Rotation paths and how fast each direction turns (degrees per step)
Each turn is a multiple of 5 degrees from 10 to 175, or 0.
Each row of a path follows its step; steps can be skipped.
Rotation 1:
step 0: [ 12   6  -4  10  -8  -9  -8 -15   0   3  21   3  -1  -7 -45  15 -25   1
   5  -9   1  16  26  -4  -9  10  -3   8  15  -9 -30   8 -12 -13   2   4
  25  -3   5   2  22 -16  -9  16   7  13  21  27  15  -3  20  17  14   8
 -15 -37  10]
step 1: [ 17   1  12 -28  28   3  17 -11 -16  -6 -11  24   8   2   2   5 -23   6
 -36   7 -19 -14   6  -4 -19  24  12 -22  -5  -7  -2  19  -8 -13  13 -14
  -9   4  16   3 -24 -13  11  15  10  23  36   5   6  11 -17   2   9  11
  -1   3  -7]
step 2: [ -3   1 -17  -1 -21 -17  33  13  -8   2 -17  16 -14   6  25  -6  -1 -14
  -8  14  -3 -12  21   9 -10 -24   6 -14   7  12  23 -15   5   5 -10 -18
   0  23   7  -6  32 -13  10  -2  31  -6   2  14 -11  15 -16 -13   3  26
 -12  13 -21]
step 3: [-24  -2 -19 -24 -27  10  -5  -9 -11   2  -3  13 -34  -6  -9 -10   6  21
  24 -20  10   9  -6  12  -3 -34 -20   7   8   3 -13   6  30   3 -16  -1
  -5 -29  12  -7   3 -22   3  18  -2 -19  11   6   9  17  10  16 -11   5
 -20  -5  -8]
step 4: [ -1   3   2 -21   4   4 -18   5   3  19 -20 -13  -1  -3  -4  -9   6   4
  11  12   6  17  -6 -14   7 -14  -2 -10  -8   0 -14  -3   8 -24  50   3
   3 -21   6  -1 -40  -6   4  -3  -4  27   8   5 -18  19 -12 -24   0 -14
  -5 -34 -22]
step 5: [ -5   1 -15   1 -16 -10   4  24 -16   8  11 -11  -2 -26   7  12  11  11
   5  14  -3 -14   4 -25 -15   3  34   3  -8 -15 -17 -14 -34 -14   9  20
 -16  20  -7  15   8   2   4  -8   3   6  -1  -1 -20 -17 -22  -6 -40  18
  -6  -6 -19]
step 6: [-20   0   3   5   6 -12   3 -14 -30   8  -3  14   0  -6 -17 -15  -9  12
   3  11  33  -6 -18   2  -7  18 -20  13  -5   2 -31   2 -32   1 -17  11
  -2   8  21 -32  29  -9   1   2  24   0  -6 -14 -25  -1  26  13 -10  -5
 -14   5  11]
step 7: [-30  11   1 -11  37  -1 -19  12 -14  21  -2 -23   9  -7   4 -11 -15  -5
   3   4  -9 -10 -15  12 -25   6   4 -32  -1   9   1   7  10  -1  -4   0
  10 -18  31   8  18   3  24  14   5  14   3  -8  17  -2   5 -24  34 -17
  -9 -11   8]
step 8: [-15  13 -21 -30 -14  24   6  10  -1   2  13  24  33   9  14  -9  -4 -29
  15  10 -18 -10   4   9  -9  -4   4  -5  13  -2   0   8  18   4  17  -6
 -22  35   8  38   9  13   2  -3  -7 -15 -17 -12 -12  -6 -19  -1  -2  -5
 -12 -16  -1]
step 9: [  7  -1 -21 -11   3  12  11  -6 -14  -3   0 -14   0  35  -8  12  12  -7
   2 -13   5  -2  -1 -31  -1  -5 -14  47   7  15  -1  16  26  14  14  -3
   1  -7  14 -23  23   0   9  -8  -3 -14  -2   6 -34 -20   6   9 -17  20
 -14 -13  11]
step 10: [-14  -7 -11  -7  32   5 -14   4   0 -22 -28 -20  20 -24 -14 -14   1   4
  -1 -26 -12 -15  -5 -32   1 -22  10  -2 -12 -14   3   6   4  14  -6  -4
   1 -15   9 -36 -16   9   5 -23   3  -7  21  11  -3   8 -10  -3  -5 -35
   5   7   1]
Directions:
[ 3  1 -7  2 -2  1 -2  3  2  6 -7  2  2  1 -3 -2  3  4 -4 -1  2  1  5  5
 -4 -5  1  1  7 -8 -2 -2 -6  1 -2  3 -7  5 -2  5  5 11 -4 -1  0 -8  0  2
  4  0  0 -8  2  3  1  0 -2]  125
[ -7  -1   1   1   0  -3   1   0  -1  -2   4   1  -9   4  -2   9  -2   3
  -3  -1   5 -11   3  -3   0   1   3  -9   4  -2  -3  -3   5   8   4   1
   1   2   0   0   1  -3  -4  -1  -6  -3   1   3   3  -5   1  -7  -3  -6
   1  -3   0]  155
[-2 -2 -3  1 -8  3  7 -4 -1 -2 -2 -6 -5  4  7 -1 -1 -4 -1  9 -1 -2  3 -3
 -4  5 -3 -1  3  0  2  6 -1 -6 -1  6 -1  4 -7 -2 -4  1  4  2  8 -8 -5  3
  0 -5 -2  0 -5 -2  2  1  2]  110
[-9 -3  8  2  1  7  0  4  1  0 -3 -3 -2 -6  1 -3 -4  4 -4 -2  2  4 -1 11
  1 -7 -2 -6  4  4  6 -6  6 -2  1  2 -4  3 -3 -1  5  0  2  5  4  0 -4 -1
  4  0  3  3 -2 -4 -5  1  4]  85
Rotation 2:
step 0: [ 15  -8 -16  -7  29 -13   8 -27   2   7   3 -16   8   3  12  -4 -25 -26
   4  11   5  26  -4   3 -15  10   5   9   3 -17  14   3  19  21 -15   7
  17   1  -8  -2  -8 -18  -2  -2 -11 -20   6 -16  -1  -1  17  15  -1 -12
  -3   4  -8]
step 1: [ 28 -11 -10   2  11   3  20  -5   7   2  -9   2  19 -10  -5  -7  -2  -4
  -6  13 -22   8   0  -4  30  19  -1  18   1  -1  -7  -9   1 -13  -5   4
  -7  -1  12 -14   0  -9  -2  -6  27 -22  23  -1  10   4 -17   4 -30  -6
 -26  -5  15]
step 2: [ 17 -22 -14 -19  -7   9  12  -8   4  24 -18  21 -13   4  15 -36  -9  -3
 -16 -10  -5  11  -1 -19  -7   4   2  -7  -3   8  -5   9  -6  23  -1  -1
   8  23   2 -13 -28   5   1   2  -3 -14 -11  23  -2   1 -12 -10  -8   5
 -11  -6  -3]
step 3: [ 37  -1 -15  -9  -5  -2 -34  -3 -11  -4   4   3  -1  -2   7  -9  12 -11
  25  -3  -9  10   9 -13 -11   1   1 -12  -3  -4 -11 -11  -6   8 -11  10
  -6  -2  22  -7  -2  31  12  -8  14 -14  12   9 -15   0  -9  14  -9  -8
  25   3  25]
step 4: [ -3   7  -2 -30   0 -14  11  -1 -12 -15  -6 -13   0  24  16 -18  -1  -1
 -10 -14 -10 -20 -25  -6   9   8   0 -10  22  -6 -14  -8   7  -5   6   1
  -9   4  30  -7 -23  -9  14  -6   3   2  12  20 -19  -1   9  21  15   4
   6  14  -6]
step 5: [ 21  28  -1  11  21  -4  12  10 -10   4  15   7 -11  19 -15 -11   9 -25
  -5  -6  -2   3   8 -12  15   5 -14  10  -7  -2 -18  -3  -6  27  -1 -10
  19  -6   7  12 -25 -13  18 -10  -5  14  11 -17  -4   1   9  13   4   3
  17 -12  12]
step 6: [  1  -7 -10  -6   2   6  -6   1  14  14  33 -19  -2  15  -2  -8  -1 -22
  -8  16   4  -6   0  -3  -1  20 -12  -7   3 -21  -5 -14  12  -9  18 -17
  38   1  14 -22  -2   3 -14   4  15  -1  17 -11   3  15  -7  11   9  21
 -14  -1  -5]
step 7: [ 17  16  15  -4   8  20  12 -16  -6  27 -16  -6  10   6 -15   7  16   8
 -27   7 -15  23  16   7 -15  14  13  15  -5 -18  -7   2   0  -3   1  -6
   9   3  21  -2 -20  10  -5   3  -1  20   1  10   3  13  -5   0   1   5
 -15  24  18]
step 8: [  3 -10   7 -11  10   8   5 -23  10  -2  -3  -2  14   3  22  -4 -22 -40
   5  13 -10  14  -9   1 -18  -8   7  -9   0 -20   6   0   7  24   5 -26
  12 -14 -12   8  -6  17  17  -9   3  -7   2  13   1  -3   5  -6  -6  -7
  -9  20  16]
step 9: [ 46  -9  -2  -4   1  -1  12  -1 -19   2 -10   6  22   0  -7   7 -15  -4
  -5   1 -12 -11 -24 -20  13   8  28   0   1 -12  -3 -13  16  -3   1   5
  -8  -4  14  -2  28  10  13 -15   4   3   4 -11  -7 -15   0   2 -10  15
 -23   0  10]
step 10: [ 15  11  13  -5 -10  -7   6  -2   6  11   0  -4  -4 -10  16 -35 -27  -9
  -7  -2  -1   1 -12  -4   2 -15  -8   6 -19  15  -6   9  21  19  -1   9
  -1   5  39   1 -25   0  14 -12 -18 -16  -6  -3  -6   6  -6 -13  -2  10
 -21 -13  -5]
Directions:
[-4  3 -2 -2 -1 -1 -6 -8 -1  4  1  4 -6 -5 -1 -2  0  1  0 -9 -2 -5 -4 -4
  0 -5  0  3  6  4 -9 -2  0  0  4  7  2 -5  0  2 -1  1  2  3  7 -2 -8 -1
 -5  3  0  7 -1 -5 -4 -6  3]  45
[-6  3 -2 -1  3 10 -3  1  1 -1 -4  0 -2  3  4 -2  4  1 -7  0 -2 10  0  0
  5 -8  4 -4 -4 -2  1 -1  0  9 -3  0  2  1  4  4 -5  0  3 -1 -5  3 -4 -2
  3 -2  1  0 -1 -6 -1 -8 -6]  135
[-5  4 -2 -2 11 -5  5 -1 -4 -4 -7 -2  5  2  2  4  0 -3  2 -2 -1  3 -6  1
 -9 -5  3  2  5  1  4 -2  2 -6 -3 -3 -2 -3 -3  1  0 -4  5 -7  2  1  2  4
  2  0 -1  7  0 -8  5  3  2]  90
[ -3  -2  -2  -4  -4   3  -2  -2  -5   6  -3   3   0   4   0  -1  -1   1
 -10   7   2  -3  -1   0   5  -1   0  -3   8  -1  -1   2   1 -13  -4   4
  -3  -9   6  -4   0  -5  -1  -2  -5   4   3   0   2  -4  -3  -4  -2   1
   1  -1   5]  135
[-6  2 -2  8  1  5 -2 -6 -2  0 -1  0  3 -1 -3  3  1 -5  3  5 -5  0  1 -1
 -1  5  3  6  2 -5  4  2  4  1  2 -7  0 -8 -1 -1 -6 -3 -6  9 -1  6 -5  0
  2  1  1  6  4  9 -2 -1 -1]  45
